In the data rows, the value 50 means zero.
Some points, one per row:
[38 48 52 48 30 39 41 51 64]
[41 41 57 66 52 59 48 46 61]
[50 47 47 60 48 58 26 58 57]
[36 67 31 31 33 74 45 35 36]
[55 55 33 43 49 50 32 44 57]
[40 53 61 39 27 61 57 29 40]
[48 60 47 59 51 59 51 49 43]
[69 84 20 20 36 37 75 47 29]
[39 42 43 35 50 57 41 36 51]
[43 24 72 40 39 40 45 38 63]
[52 44 59 51 55 54 51 48 54]
[57 48 51 60 60 58 43 67 41]
[58 49 52 67 38 49 41 42 51]
[55 44 54 49 57 54 50 50 50]
[56 56 53 44 60 64 51 56 50]
[30 40 49 50 54 64 43 32 45]
[30 45 56 48 29 35 38 37 60]
[53 46 67 57 66 53 69 50 48]
[30 37 43 36 45 38 54 30 49]
[64 37 55 58 53 43 50 60 53]
[35 55 61 54 57 57 50 36 50]
[65 61 26 61 38 49 34 64 46]
[48 38 67 61 57 41 52 58 61]
[62 42 57 53 60 48 58 46 39]
[42 49 56 50 51 56 49 53 57]
[54 45 50 55 53 50 58 53 52]
[45 41 54 66 49 44 53 55 57]
[49 47 60 57 65 45 54 52 46]
[60 50 51 63 65 56 45 70 41]
[49 55 44 48 39 38 46 65 58]
[46 43 61 51 54 54 51 50 58]
[37 48 64 53 50 51 66 52 34]
[31 37 37 53 45 54 42 35 42]
[49 47 65 43 57 53 57 44 52]
[31 62 52 46 48 60 46 48 69]
[62 53 47 50 55 47 52 49 53]
[35 27 68 40 39 39 45 31 65]
[55 48 59 43 55 48 63 49 48]
[61 61 30 41 67 57 52 55 34]
[70 52 54 32 47 46 52 63 42]
[59 54 55 52 61 55 64 58 44]
[56 55 55 39 58 57 62 57 50]
[56 50 62 49 62 55 74 43 44]
[42 57 63 49 51 60 42 41 54]
[45 48 66 63 59 54 61 50 54]
[55 68 49 50 63 52 48 55 53]
[62 59 52 44 55 55 43 58 54]
[46 66 39 59 45 37 45 48 55]
[61 47 48 53 58 43 54 46 33]
[62 41 58 41 62 54 64 39 45]
[38 41 58 65 48 63 48 36 55]
[49 35 58 63 51 46 49 52 63]
[60 51 42 33 47 41 59 52 48]
[57 30 58 44 58 38 61 59 47]
[45 67 53 49 34 42 52 54 47]
[66 56 44 49 62 42 54 49 42]
[46 57 47 53 41 58 49 49 52]
[30 40 69 49 46 42 42 41 68]
[44 33 56 60 43 52 67 62 33]
[31 63 40 30 30 74 47 34 43]
[49 67 41 27 38 72 55 37 31]
[62 26 44 58 58 37 59 67 38]
[63 48 50 33 67 43 59 61 35]
[45 56 34 57 53 55 16 63 62]
[53 60 54 50 49 53 38 39 53]
[80 55 28 61 42 47 40 69 40]
[33 47 45 40 46 40 39 32 55]
[34 44 52 70 46 63 46 38 50]
[47 63 39 23 45 65 49 33 48]
[32 43 69 45 44 50 55 42 54]
[52 42 49 62 47 47 35 57 56]
[57 44 47 60 49 43 37 65 51]
[43 42 61 52 47 33 47 58 61]
[52 44 50 63 43 44 37 50 57]
[60 45 37 34 63 26 63 77 44]
[55 56 30 55 36 60 50 52 42]
[66 45 58 42 52 36 60 53 51]
[50 38 61 53 52 48 46 52 56]
[48 46 55 59 57 43 44 66 57]
[48 45 37 66 72 48 56 62 46]
[39 29 71 58 47 45 44 42 71]
[58 45 57 48 55 46 55 54 49]
[46 31 56 56 41 46 52 47 41]
[32 70 33 54 37 30 63 58 35]
[55 56 34 45 50 48 31 59 58]
[51 52 48 54 54 53 36 64 51]
[36 79 28 33 20 57 34 42 37]
[41 46 54 42 41 35 48 53 67]
[44 68 60 53 53 44 45 34 76]
[36 61 57 52 52 67 56 34 50]
[50 48 38 57 51 48 65 43 34]
[57 38 52 47 62 49 68 55 50]
[48 45 52 42 50 40 66 70 42]
[52 59 41 43 55 49 29 62 69]
[67 63 58 36 58 57 53 43 61]
[45 62 44 48 40 63 55 59 61]
[60 43 52 51 57 50 49 47 47]
[46 50 63 42 55 50 58 41 54]
[57 54 49 48 46 71 59 35 41]
[51 58 55 52 50 53 39 38 51]
[45 55 26 38 55 37 46 61 43]
Then 24 other points, each followed by its number:
[59 62 51 51 60 48 43 60 50] 0
[29 65 37 40 67 21 65 61 28] 1
[49 49 64 57 56 46 59 59 60] 2
[55 61 54 53 62 56 46 61 42] 3
[66 50 44 60 34 45 51 40 55] 4
[31 55 48 48 59 29 54 56 36] 5
[47 61 39 49 39 56 42 51 50] 6
[51 62 40 54 57 40 43 64 47] 7
[49 74 36 52 51 45 38 58 57] 8
[37 20 65 42 39 36 49 30 53] 9
[47 52 49 41 50 41 55 56 56] 10
[50 24 72 37 37 38 41 31 64] 11
[40 53 53 68 53 57 44 48 51] 12
[42 62 48 57 37 73 49 47 52] 13
[42 46 57 65 60 63 54 43 48] 14
[46 52 46 54 41 65 48 57 48] 15
[51 52 60 63 55 35 65 60 52] 16
[44 54 48 46 41 56 61 37 48] 17
[59 49 37 73 42 65 51 47 32] 18
[55 60 51 52 59 51 44 55 54] 19
[62 30 70 72 67 33 68 72 46] 20
[34 51 64 49 50 48 66 50 31] 21
[56 41 51 59 47 44 40 66 55] 22
[52 46 45 47 44 39 36 37 65] 23
Which of these numbered points is nearest to each point below, looking only along the 3 directions in which the first points spread most? Its number follows each.
[36 43 38 38 46 56 38 37 49] > 13
[69 50 57 36 54 47 41 45 68] > 10
[58 46 38 74 35 67 76 54 20] > 1
[38 50 62 47 52 40 45 56 58] > 12
[50 58 52 41 47 41 65 60 57] > 5
[63 64 46 41 59 58 45 53 49] > 18
[60 33 68 71 66 35 67 72 44] > 20
[59 49 45 46 58 52 40 64 50] > 0
[58 55 43 39 68 39 53 44 35] > 1
[47 58 46 51 46 59 47 49 47] > 15
[44 48 50 44 34 65 57 49 44] > 17
[71 16 80 32 41 65 74 25 75] > 9
[56 41 50 50 47 40 43 42 56] > 12
[40 63 31 39 32 16 35 63 53] > 8
[56 55 49 53 60 58 49 57 46] > 3
[54 32 70 70 71 33 67 71 38] > 20
[60 53 33 57 55 50 37 75 50] > 7
[47 60 49 52 46 50 33 42 69] > 23
[45 38 64 58 39 41 47 43 71] > 11
[59 47 42 55 65 51 47 46 37] > 3
[61 51 40 55 54 54 57 54 43] > 3
[61 58 52 34 48 61 67 55 26] > 1
[64 56 43 42 49 43 66 62 36] > 1
[48 55 48 51 54 50 37 52 55] > 4
[55 70 42 46 47 55 30 39 48] > 6
[44 43 67 57 55 40 56 60 65] > 2
[34 21 79 35 38 38 41 32 79] > 11
[43 40 63 58 45 55 46 38 69] > 11
[35 64 56 37 51 53 61 34 60] > 17
[53 39 49 64 69 59 59 61 40] > 16
[27 43 73 46 45 53 57 33 48] > 9
[74 73 51 16 42 44 63 26 69] > 17
[62 38 52 61 49 46 43 63 53] > 22
[54 60 40 54 45 60 51 57 45] > 18
[62 54 38 55 56 54 38 79 47] > 7
[55 29 74 70 73 34 69 67 42] > 20
[46 56 45 55 43 57 44 50 49] > 15
[51 65 31 58 40 44 36 61 44] > 8
[57 65 42 45 47 49 31 54 59] > 8
[33 58 39 34 37 39 43 33 64] > 13
[49 53 62 43 57 52 68 39 43] > 21
[60 52 51 46 63 53 50 43 44] > 5
[31 39 59 28 49 31 54 36 80] > 11
[47 33 59 64 48 44 51 53 57] > 2
[46 32 43 76 62 45 54 67 31] > 16
[43 23 70 48 40 43 45 41 54] > 11
[67 28 50 66 72 41 64 71 34] > 20
[63 36 53 66 58 41 62 60 37] > 16
[38 36 59 52 33 40 53 38 61] > 11
[54 70 57 26 57 54 50 36 50] > 17
[40 46 62 58 49 49 49 43 67] > 11
[42 72 41 60 33 46 42 51 41] > 6
[59 51 41 53 52 51 56 59 43] > 3
[59 76 36 38 51 37 36 51 54] > 8
[44 58 31 26 64 42 55 40 24] > 1
[58 49 43 65 50 56 48 61 43] > 0
[47 53 34 30 69 54 54 54 38] > 1
[52 60 45 54 44 47 34 46 64] > 23
[51 64 47 50 48 56 51 56 44] > 18
[61 50 42 60 64 63 57 64 41] > 3
[58 68 47 41 48 50 31 42 46] > 6
[38 50 54 59 57 56 46 54 49] > 12
[60 69 37 59 49 51 42 50 59] > 8
[55 62 36 49 51 49 32 63 63] > 8
[42 52 49 48 43 44 55 56 59] > 4
[42 59 50 44 33 71 48 54 63] > 13
[57 43 46 58 53 43 39 68 50] > 22
[53 62 46 46 57 48 46 47 46] > 18
[57 63 32 55 38 61 42 54 48] > 8
[52 43 32 61 47 51 53 59 41] > 0
[64 53 37 51 74 53 53 52 30] > 1
[40 70 46 58 25 28 44 52 44] > 6
[56 49 60 51 60 51 73 39 46] > 21
[50 64 35 46 35 59 41 47 52] > 6
[66 68 66 45 48 56 43 27 52] > 17
[49 40 59 53 54 52 48 34 50] > 14
Now 24 new points, numbered from 0 again:
[57 49 40 61 53 54 41 69 46] 0
[47 50 57 52 46 51 37 53 56] 1
[45 42 65 51 52 37 55 62 66] 2
[39 54 63 36 47 38 54 36 47] 3
[52 40 71 58 68 46 70 50 46] 4
[34 51 55 55 50 63 33 45 60] 5
[59 55 77 57 76 69 43 36 62] 6
[39 56 52 45 36 68 46 51 64] 7
[73 50 48 37 48 53 40 55 58] 8
[47 69 39 48 37 24 54 59 33] 9
[63 57 74 40 64 62 55 38 74] 10
[41 57 58 39 29 65 35 27 68] 11
[41 52 56 53 56 47 46 63 55] 12
[48 59 45 48 51 55 33 50 61] 13
[57 47 44 55 52 43 35 66 52] 14
[48 44 54 57 50 26 63 55 41] 15
[59 61 48 43 56 52 39 59 52] 16
[66 51 48 48 59 56 44 69 50] 17
[55 51 37 47 52 48 30 57 58] 18
[45 42 56 49 43 33 46 60 57] 19
[49 40 57 47 61 60 37 35 44] 20
[46 35 71 57 50 47 59 40 59] 21
[51 58 47 46 62 61 53 53 45] 22
[37 48 53 57 37 52 52 46 60] 23
The same question for these:
[33 54 45 38 39 42 42 33 63] > 7
[50 36 54 58 34 39 47 56 60] > 19
[74 25 84 29 40 58 84 23 84] > 21
[41 42 45 67 49 31 48 55 64] > 19
[33 64 54 43 24 68 37 28 66] > 11
[40 44 57 36 42 34 57 48 57] > 20
[70 60 31 71 43 68 53 50 34] > 9
[33 63 46 35 32 32 39 40 62] > 7
[43 26 69 46 38 42 51 39 52] > 21
[39 44 63 62 51 56 50 50 58] > 6
[52 43 62 51 59 58 58 39 49] > 10
[50 42 66 42 54 49 61 41 53] > 10
[54 59 25 34 39 43 53 57 34] > 9
[33 40 50 71 80 36 24 45 42] > 19
[67 44 41 59 43 45 43 65 51] > 0
[36 42 49 44 35 37 35 46 67] > 5
[47 42 45 77 56 66 64 63 38] > 15
[36 61 27 31 59 35 55 69 45] > 9
[44 50 53 58 44 39 36 28 66] > 5
[43 54 51 45 54 42 49 62 56] > 12
[58 49 37 44 51 47 30 57 60] > 18
[64 66 57 44 55 62 55 48 55] > 22
[52 32 58 62 49 42 53 57 56] > 2
[55 57 43 49 52 49 32 59 59] > 18
[54 58 44 45 67 57 50 40 42] > 22
[16 39 39 46 32 54 37 20 38] > 11
[30 46 53 45 39 33 40 45 63] > 5
[53 60 54 58 45 44 44 42 70] > 1
[46 57 45 50 56 51 38 58 50] > 16
[61 40 76 72 71 40 40 44 65] > 2
[43 57 42 60 51 57 27 49 55] > 13
[50 34 33 45 49 55 45 62 52] > 8
[41 36 51 67 45 43 48 50 47] > 19
[69 52 74 40 71 67 43 40 72] > 6
[60 53 66 29 46 64 54 33 57] > 3
[51 54 50 42 54 41 52 59 53] > 8
[42 27 64 57 60 66 44 41 51] > 21
[54 40 53 63 43 44 37 55 55] > 19
[58 44 43 54 50 45 33 62 55] > 14
[42 44 47 48 42 46 57 49 51] > 20
[67 48 49 48 59 58 53 72 42] > 17
[58 46 48 60 51 44 38 65 51] > 14
[33 64 61 46 28 62 43 30 61] > 11
[64 34 50 56 53 33 62 53 32] > 15
[44 47 63 46 51 41 58 56 59] > 6
[40 42 56 57 33 60 21 34 65] > 5
[60 41 67 53 70 50 69 48 41] > 4
[37 48 48 66 50 63 29 42 54] > 5
[56 40 66 54 64 43 70 49 41] > 4
[46 65 46 45 37 60 45 42 48] > 7
[42 61 47 50 48 61 65 29 36] > 3
[52 37 62 51 68 54 70 45 43] > 4
[45 55 56 59 58 60 48 59 47] > 12
[51 43 62 47 60 53 55 43 46] > 10
[23 35 41 46 35 53 35 24 38] > 11
[37 35 68 66 44 57 58 56 31] > 6
[65 69 54 40 58 54 56 49 60] > 22
[46 51 53 42 47 37 47 63 64] > 12
[47 80 21 50 32 32 54 73 28] > 9
[55 60 50 39 49 52 59 50 52] > 22
[63 47 63 45 74 48 79 43 40] > 4
[59 33 47 48 63 46 65 59 50] > 15
[54 61 49 31 62 31 56 43 45] > 22
[43 47 51 60 52 58 41 38 52] > 23
[48 47 57 61 39 42 48 38 63] > 23
[61 57 44 44 57 45 44 58 56] > 8
[54 57 46 51 56 55 45 57 51] > 8
[60 39 54 50 60 41 62 54 38] > 15
[37 47 54 68 50 65 34 42 54] > 5
[47 58 45 44 47 50 63 52 49] > 22
[40 55 60 47 53 58 41 44 55] > 23
[39 57 53 64 53 57 59 47 48] > 20
[60 62 41 36 54 45 39 54 65] > 16
[61 60 67 33 77 31 77 36 49] > 4
[43 37 36 72 40 62 64 48 25] > 22
[53 59 54 64 44 48 43 44 67] > 1
